50 stands for zero in the data rows.
Some points, one per row:
56,46,56,55,63,46,53,45,55,59,56,56,66,39,57,53
53,64,50,60,48,53,60,42,49,59,50,52,61,69,49,62
62,62,64,54,56,60,61,59,55,56,58,55,58,62,50,61
65,49,57,51,40,63,49,63,58,61,55,54,51,47,58,59
19,0,19,34,85,0,9,32,48,16,21,23,0,22,38,0
58,72,51,62,62,42,58,34,54,43,44,55,60,57,54,54
48,0,46,31,69,33,16,80,44,41,37,33,27,6,49,19
51,63,54,55,50,54,61,39,48,48,50,48,60,68,42,51
55,39,60,57,58,45,52,54,64,60,52,55,63,38,63,55
57,39,53,54,59,64,39,65,62,62,52,58,50,42,56,55
26,0,15,25,79,0,7,33,49,14,26,27,0,18,35,0
58,53,52,61,53,49,50,52,64,54,49,63,41,46,56,56
61,63,59,62,55,59,59,50,49,50,52,62,61,63,59,61
54,64,58,50,54,58,60,50,61,51,45,53,54,67,52,53
49,72,60,56,39,64,57,43,42,53,55,47,65,69,52,53
56,67,59,59,49,46,64,42,56,50,54,50,65,62,58,60
Here are 24 more points, each followed by its number:
52,44,51,59,68,45,53,42,60,60,57,55,53,40,57,54 0
47,71,57,60,51,59,61,34,37,46,60,49,64,56,60,51 1
40,70,56,54,31,58,63,49,37,52,59,49,61,60,45,53 2
56,64,59,55,42,63,56,50,44,52,49,52,59,65,56,53 3
32,32,38,25,0,79,33,69,28,56,45,36,42,67,14,52 4
58,43,60,55,33,61,55,61,64,54,56,60,44,53,46,63 5
38,0,34,31,65,26,0,81,50,44,33,39,11,0,46,26 6
52,65,55,53,48,52,67,47,52,49,53,54,53,61,53,61 7
48,60,55,56,45,62,67,43,39,49,56,52,61,51,49,62 8
57,52,56,53,41,67,54,45,45,52,54,52,63,49,59,61 9
45,46,45,46,31,70,42,68,49,58,48,57,49,68,39,60 10
63,55,62,52,56,62,53,59,53,51,50,53,62,57,53,57 11
55,64,61,53,36,61,55,47,50,55,56,48,60,70,46,54 12
49,36,45,62,73,42,55,28,58,66,49,57,65,45,56,54 13
56,60,60,54,57,52,55,52,66,51,46,52,49,58,54,51 14
64,72,56,57,63,44,53,32,45,42,39,56,59,58,55,49 15
22,8,15,35,82,0,10,36,49,14,25,23,0,15,41,0 16
57,72,57,56,41,52,71,36,40,53,59,46,59,53,61,55 17
59,68,55,55,60,39,55,24,44,44,43,50,62,58,59,51 18
66,62,61,55,49,56,54,55,57,58,61,54,53,56,55,60 19
61,57,65,54,51,53,55,53,45,60,58,49,71,56,51,63 20
56,69,54,59,58,57,55,44,56,56,54,54,54,56,58,51 21
62,70,53,52,66,47,51,32,45,47,39,51,54,63,63,46 22
54,60,54,59,60,41,55,49,54,56,56,59,61,57,49,60 23
Which of these numbered points is nearest to each point below by angle, seen from the average point of the first points? Its number follows each.
10,49,34,17,0,58,50,64,0,49,63,38,43,79,9,53 > 4
50,67,59,58,44,61,64,36,42,49,50,49,66,47,54,51 > 1
60,63,58,60,52,58,53,54,69,51,43,55,54,57,55,60 > 14
54,73,47,58,55,65,53,52,55,46,55,62,48,59,57,54 > 21
56,62,51,51,40,58,62,61,45,52,58,50,63,68,47,55 > 12
60,66,51,54,49,59,64,44,52,49,50,54,61,66,47,62 > 7
65,43,56,57,37,65,54,58,61,58,53,61,41,53,55,63 > 5
46,45,49,48,52,31,46,52,41,74,68,55,53,53,36,63 > 23
59,45,52,51,48,59,46,64,69,63,50,57,48,42,49,58 > 5
56,67,56,57,66,54,59,30,51,44,47,57,53,62,58,54 > 15
57,61,54,49,37,66,64,51,40,57,54,53,58,60,49,55 > 3
17,2,17,31,89,0,7,30,51,6,15,17,0,9,42,0 > 16
55,53,50,57,39,65,57,60,56,57,56,57,57,66,45,63 > 12
17,5,15,29,83,0,16,34,49,10,17,25,4,9,44,0 > 16
35,0,41,25,69,26,5,75,48,41,44,33,20,0,44,25 > 6
61,58,57,52,48,52,61,50,52,52,55,52,54,61,58,56 > 7
60,64,52,48,51,59,52,55,66,43,52,58,53,54,62,55 > 14
16,4,10,21,80,0,3,18,34,3,20,15,0,6,35,0 > 16
63,51,55,55,38,67,62,49,44,57,55,52,52,51,58,64 > 9
49,35,48,49,63,52,40,58,60,72,60,56,61,35,49,48 > 0
